In the rows, 128 means zero.
Rows swapped in pairs by one turn or mirror: which row each one swaps with
The rows were stretched afterwards, more along some directions than others.
Q28: [132  69 139 100 150  96 162 133  91 130 120 135 137 131 153  96 154 141]
Q810: [112 116 146 144 124  86 141 153 136 111 110 102 154 132 147 101 122 124]
Q60: [135 120 147 151  95 109 117 124 153 142 122 148 126 147 164 112 153 113]
Q504: [123 116 140 115 131 112 134 116 130 119 146  92 108 153 145 116 154 149]
Q115: [119 104 128  89 129 108 136 135  73 136 120 115 150 161 155 101 139 185]
Q798: [126 113 134  87 136 111 154 112 121  96 127 108  84 154 135 109 165 191]
Q907: [133 127 123 128 116 139 136 121 128 159 102 139 127 106 140 129 137 129]
Q200: [129 111 113 130 136  96 130 160 144 115  91 106 139 121 169  96 148 113]
Q448: [143 133 112 142 142 123 130 150 116 130  91 103 158 113 159 102 129 114]
Q863: [114 108 127 128 121 125 106 118 139 118 102 100 113 102 149 140 171 146]
Q550: [138 105 129 115 130  78 148 139 125 140 124 167 152 141 135  78 147 132]
Q182: [135  93 149 115 107  95 143 128 140 142 135 128 111 128 127  92 133 125]
Q566: [135 117 148 148  91 100 118 108 150 123 123 139 113 134 168 116 161 119]
Q723: [131 119 109 133 146 100 133 159 122 124  87 106 152 112 169  98 141 112]
Q229: [113  74 127 101 149 112 166 132  81 133 127  96 121 121 145 116 141 121]
Q124: [108 110 108 119 143 122 143 127 128 112 120  79  91 117 131 121 147 133]
Q559: [100 111 118 105 137 118 143 117  96 123 137  79  92 119 131 124 142 134]
Q659: [ 99 109 140 100 126 122 115 143  82 147 114 120 133 138 163 107 135 186]
Q322: [117  75 129  95 158 103 171 132  87 125 122 112 116 111 143 110 153 130]
Q89: [132 130 124 133 114 132 135 114 130 159 106 140 127 108 142 131 141 125]
Q532: [121 119 134 101 137 119 139 114 117 112 141  92  91 156 139 115 157 165]
Q274: [121 109 159 117 130 144 136 114 105 104 130  99  92 125 149 115 150 172]
Q655: [114 109 148 130 137  74 147 149 149 116 106 106 135 117 151 110 142 134]
Q544: [124 103 163 130 123 146 129 111 108 112 128  97  96 129 148 119 142 144]
Q829: [133  81 149 117 132  85 142 140 135 130 132 147 144 160 161 103 156 127]
Q411: [128  85 159 116 101  77 126 122 120 111 141 153 132 177 156  77 163 150]
Q977: [150 123 134 129 123 120 146  99 124  87 137 117 116 129 138 115 164 140]
Q717: [134 106 131 116 122  74 163 136 122 132 133 158 147 133 136  82 152 127]
Q311: [136 124 117 139 144 140 120 132 103 124  96  98 137  98 130 123 121 126]
Q394: [125 103 123  84 138 105 152 115 106 101 114 135  92 161 138 107 173 198]
Q675: [116  83 113  89 139 118 136 115 121 106 131 125  81 142 131 116 166 132]
Q916: [137 121 135 149 101 107 117 112 156 132 116 142 117 139 153 120 156 114]
Q476: [118 120 133 141 121 101 144 157 124 111 106 104 173 134 138  93 111 123]
Q636: [131 106 109 101 152  98 113 137 118 119  90 151 148 155 148  97 163 171]
Q309: [130 114 115 117 139 109 146 115 117 121 128 150 126 148 145 105 174 120]
Q502: [136 108 113 122 137 104 117 111 129  99 120 105 119 159 118 104 148 124]
Q232: [136 108 116 102 130 161 111 114  89 119 116 121 111 139 111 112 129 156]
Q324: [129 107 137 119 133  81 156 139 124 146 133 165 155 137 141  85 143 117]
Q361: [112 104 120 111 130 127 122 153  83 140 101 112 158 135 150  92 120 175]
Q479: [120  93 123 106 149 107 140 140 102 130 131 102 153 116 108  92 137 126]
Q656: [137 127 121 142 138 117 127 147 110 135  92  94 163 111 158 105 124 108]
Q175: [124  97 130  98 116 140 118 117  85 110 128 133 123 157 128  97 135 162]
Q378: [117  78 112  85 143 113 132 121 124 115 119 124  79 133 118 126 159 142]
Q50: [106 103 126 110 143 124 153 113  99 117 138  71  90 111 140 125 147 134]
Q782: [123 113 129  99 129 105 138 129  89 129 121 118 154 143 158 107 150 187]
Q473: [116  92 127 123 154  92 134 145 142 124 102 109 110 103 140 128 146 124]
Q107: [141  96 122 101 137 132 132 129  83 138 127 118 124 191 132  84 130 139]
Q859: [136  98 126  97 131 129 135 135  76 146 119 109 148 178 147  92 122 151]
Q517: [115 105 147 135 127  71 149 153 150 115 111 109 142 129 149 107 133 129]
Q208: [135  95 153 116 108  88 139 129 141 148 135 139 117 133 133  87 137 129]
Q951: [136 107 155 137 131 139 142  95 128 101 134 101  85 130 140 125 157 131]
Q932: [103 100 149 106 130 127 129 136  82 139 119 108 135 132 165 108 134 183]

Swapped with Q829: Q977
Swapped with Q208: Q89
Swapped with Q782: Q504
Swapped with Q810: Q723
Swapped with Q863: Q479

